One turning vector, and how many steps it has turned
The counts run from 0 to 252.
[ 18  -1   2  -3 -15   5 -23  -1  -1 -20   4 -15   1 -32  -6 -11 -36  22
  15   3  -6   2 -32   7  29  -3  12 -26  -2  -1 -36 -13  51 -26  28   8
 -23   2 -23 -15  29   6 -16  17  10  10 -28  -2  22  24]
174
[-11   0   5  -6 -32   1   4  20   5 -10   9 -21   6  16  22  -9 -15  18
 -19  -9 -31 -19 -18 -49   6  -6 -18   5 -19  -3  24   8  10  22 -35  54
 -41  20  17   6 -14  -7  10   8 -15  17 -26  21  12 -21]
245
[ -2  19  -8   4 -32  -7  23  35   7   2 -41  -3   9  14  25  13  21 -15
 -24  13 -38 -13 -25 -25  10   2  -4  23 -14 -23  12   7 -13  25 -28  19
   0  13  -3  -7  -1   8  14  26 -16   4  11  14  13 -49]
227
[ 12  -4 -33 -27  16  -8 -17 -13   1  10   4  -8  -1   6  -7   2  -9   8
  25  -6  28 -18 -25  -3  21   8  13 -17 -16   8 -52 -29  35 -17  31   4
  27  -8  -2 -29  19  -9 -11  -9  -3   9 -20  25  22   7]
39
[ -1   0  19 -24  -8  -5   1  -4   3   1  27 -18  14  -2 -17 -26   4  20
 -16 -27 -14 -17 -29 -12  18  15  -3 -20  -1  -1   4 -27  21  14   2  12
 -17  14 -20 -23  30  27 -17  41  -7  23 -49   8   9  23]
13
[ -7 -11 -30 -18 -18  -7  -3  19  20  16   0  24   3  -2  40 -11 -21 -20
  -1  -4 -10  12  -5 -15   7 -20  38   6  23  12 -45  -3 -19 -27  23  23
  21   4 -16 -13 -11  10   5 -19 -24 -27  -2  23  -2 -24]
52
[ 29  14 -49 -34   9   1 -12   0   8  -3  -5   1  -9  -6  -5  10 -39 -17
  18 -26  13   2 -13   1  -9   3 -18  -8   0 -25 -62 -20  20 -13   2  18
   4 -12  13 -11  -1  15  -2  -2 -13  12  10  -3 -14 -22]
200
[  5  22  18 -23  19 -13 -28  -1   7  -5  -2   6 -17  -9 -12   9 -15  18
   3 -37 -15 -12   2 -19  26  14 -23 -39  -8 -33   4  -7  26  29 -16  23
 -11   6  -8   1  15  -1  -2  25 -40  27 -16  39  -5   8]
3
[-10   0   7 -19 -10 -12  17  11  -6 -17 -27  -1 -13   5   4 -11  -7  23
  -4   4 -25  -5  -4 -18   9  27 -17   2  -9 -24  16 -10  -6   8  -1  72
 -20  21  33  24   6 -23   8  13  -3  18 -10  38 -13   5]
248
[  5   1 -15  13 -21   0 -27  22  17 -18 -39  -3 -14 -17  22  20 -55  -6
   5   6 -28   3 -16 -15  21 -31   3 -10  -2 -28 -33  15  27 -10 -22  16
 -24  -5 -23   0 -11  -7  18  -1 -21  15  19   7  19 -31]
73
[ 25  22  -2 -13 -31  -7   9  28  -9   3   7 -11 -15  -2  22  18 -23  -6
 -20 -19  -6  -4 -13 -43 -24   4 -26  12  -4 -14   1  10  18  15 -29  50
 -18   5  32   5 -14  -6   3   6 -13  -1 -26   9  -4 -16]
99
[  1  -3 -12  12 -46  -3   3  36   5 -18 -46  -1   1 -16  23   4 -22 -13
  -9  23 -49  14 -24 -13  16 -23   8  16   5 -16 -11   9   1  -9 -17  27
 -32   6  -9   4 -11  -3  20  15  -5   3  16   1   8 -34]
77
[ 14  -8 -21 -36  -1  -7 -22 -10   1  -5 -14  16 -28  -6  -5 -14 -17  19
  19   4  17   3  -1  -4  29   7  10 -22  -6   3 -36 -23  -4 -27  47  43
   2  14  10  -1   8 -24  -5  -6  -3   5 -14  47  -6   1]
36
[ 15  27  -2   7 -11 -15  22  14   5 -16 -21 -22  11  -4   2  25  -8  -3
  -4   1  -8  -4 -40   6   2  18 -10   7 -14 -45 -23  -4  64  -3 -12   6
   2 -11   2  -5  37 -14  -3  32   3  20  -4  -7  22   4]
90
[  3  -7 -39  -3   2   4 -35   1  14  -3 -31  -8 -10  -2   1  -1 -46  -3
  30   7 -17  -7 -17   2  30 -24   6 -24 -17  -6 -51 -12  12 -21   0  10
 -23   0 -21 -23  -7  -4  10  -8 -14  22  17  15  17 -30]
58
[-15   6  -2   0   7  11  16  16  27 -10 -17 -13  24 -12 -14  -6  -5   6
   2 -19 -39  -4 -21   7   0   7 -22 -10  10 -58 -11 -25  12  13 -13  33
 -23  15  -8  -1  21  16  16  33 -33  37  18   5  -7 -19]
229
[-26  -3   8 -24  36 -17   0  17  20  45 -12  10  12 -10   0 -12  23  12
  -3 -10  -8   9   4   1   8  16  22 -12  16  -2  -7 -13   8   0  11  19
  29  -3 -27 -29  39   2 -25  30 -42   1  -7  33   0   1]
137
[ 27   0 -22 -12 -47   5 -19  14 -17 -19   4  -4 -33 -22   8 -15 -46   2
   2 -12 -12   0 -21 -29  21 -15  -2  -8  -4  20 -27  -3  -1 -23  16  27
 -46   8   1  -5 -14   6  -1 -13  21   1 -34  10  -3  -8]
179
[-28  -5  38  17   2   4  26  24  28  12   5 -20  22  -9  13  -4  14  17
  -7  14 -17  -3 -21 -15  -4   1  21  14  17 -28   0  -4  45  -1 -18  33
  -3   8 -17  -5  44   1  -5  39 -30   2 -11  12  18   0]
239
[-25   1   0 -29  22 -10   7  20  16  58  17   6  14   0   9 -24  -1   9
 -17 -14 -17  12   3  -3  -8  14  22  -5  28  11   3 -20  -2  10  -2  37
   9   0 -18 -27  18  26 -21  22 -48   3 -11  24  -8  -7]
133
[  5  10  -5   7 -10   6   1  20  32  23  -9   5  15  -3  43  22  -6 -25
  -8 -17  -9  -7 -15 -31 -15 -24  17  19  11 -31 -21  24  20  12 -34  16
  13 -13 -20 -11   9   9   8  11 -46  -9   6  18  10 -49]
220
[-10 -21 -17 -12  -7  10   0  -2   9  19  16  -6  21 -15   1 -27  -9   9
  18  14   2   3 -33  -1  13   1  38  -9   8  30 -45 -29  12 -32  27  10
   5   4 -24 -30  31  11 -19   9  -1  -2 -18  11  15 -12]
42
[  3  17  -3 -22  12   1  30   9 -11  26  -1 -27   8 -10 -31 -11   6   8
  10  19 -13  10 -27  11 -24  35 -27   0  -5 -14  -9 -23  20  -2  -2  55
 -25   6  28 -19  33  -3 -19  33  -9  19   1  15 -11  -4]
112
[-13   7  29   9 -25  -7  19  26  17   0 -29   2   4  -3  38  12  12  11
  -9  26 -18  -5 -14 -38  12   0  15  12  -6 -22  21  25   9   8  -9  46
   2   9  -3  17  15 -26   6  25 -28  -6 -13  36  11 -26]
238
[ 35  18 -50 -27 -22  -6   2  13 -17  -6 -31   3 -28  -8  -3   2 -13 -27
   4   4 -12   9 -21  -5   4  13 -23   7  -7  -8 -42 -14 -13 -10  17  30
  -3   5  28  -9 -15  -6   8  -4  20   2  16  15 -20 -36]
197
[  7  11 -15 -11  14  -8  11   5  27  -1 -41   3   8  -8  -6   9  -1  -7
  11   0 -15  15 -15  21  -2   6  -5   4  23 -69 -34 -23  10  -7   9  25
   9   4   2   1  26  -1  13  23 -36  17  33  11 -11 -27]
218
[ 15  -7   5  -8 -28 -13 -35  18  -7 -26 -10  32 -35 -25  22 -12 -36  21
  -6  -4 -11   9   4 -24  36 -13  12 -21  12  -4  -9   2   0 -18  31  34
 -25  14  -7  19 -11 -15   4   5  -1  -1 -34  37  -8  10]
168
[  0  16  -2 -34  37  -3   7   0  13  43  27 -14  16   4  -4   3  -5   3
   6 -20  18   2  -2  -4 -25  23 -13 -10   3  -9 -14 -15  41   1  -8  38
  10  -7  11 -22  36   7 -20  10 -36  13  -6  20   1   5]
119
[ -6  -9  19 -18 -32 -17   4  36 -15  -1  -4   7   2 -15  18 -28  14  11
 -32  -5 -27   3 -22  -4  46   8  34   3  26  17   6 -25 -11   1  25   2
  -2   4 -32 -12  17  16 -11  35   9 -14 -38   1  13  17]
162
[ 11   9   8   5  -4  -4   6  17  15 -30 -35  -3 -10 -21  14  19 -35   8
   8   2 -16  14 -10  -1   1  -7 -11   1   4 -58 -16   6  44  -9   6  41
 -13   2  14  25  22 -14  13  10 -16  19   7   8  -4  -4]
87
[  5 -14 -41 -30  -5  -3   2   9  -5   8 -12  -4  18  -1  -8 -28   2   0
   4   3  -8  10 -31  20  15  15  20   3  17  13 -53 -39 -12 -27  45  12
  13  -1  -7 -33  19  11 -13  10  13   9   1   0   2 -11]
46
[ 21   3 -40  -9 -42  17  -3  14  -6   9   7  -7 -13 -14  21 -10 -27 -28
  11   8  -9  12 -37 -21 -13 -14   9   6  -2  24 -36   0  -7 -24   2  28
 -36  -6   1 -23 -21  11  -7  -7   5 -14  -7   3  -6 -42]
194
[-13  -2  20 -12 -21  -9  22  29  15   3  13  -2  -7   6  29 -14 -12  22
 -20   1 -21  -2  -8 -46  -6   4  11  13   9  -4  25   1   6   6 -12  65
 -20  16  19  21  11  -3  -3  15 -22 -12 -25  30  -1   2]
249
[  2  14  20 -16  -3 -12  -3 -10 -17 -10 -32  -8  -7  -8 -27  -9  24  26
   2   7 -16 -13 -34  -2  42  30  -1 -20 -16 -21  15 -26  19  14   2   5
 -15   8  -6 -12  28 -14  -9  42  -3  31 -21  24   6  15]
10
[ -1  -3  -6   6   3 -10  -8  14  23 -18 -44  -4   8 -30   7   8 -29  11
   9   2 -23  15 -18  27  14  -4   8  -9  16 -51 -51 -10  40 -19  13  15
  -5  -5 -21   7  19  -8   9  12 -16  19  28   0  10 -13]
72
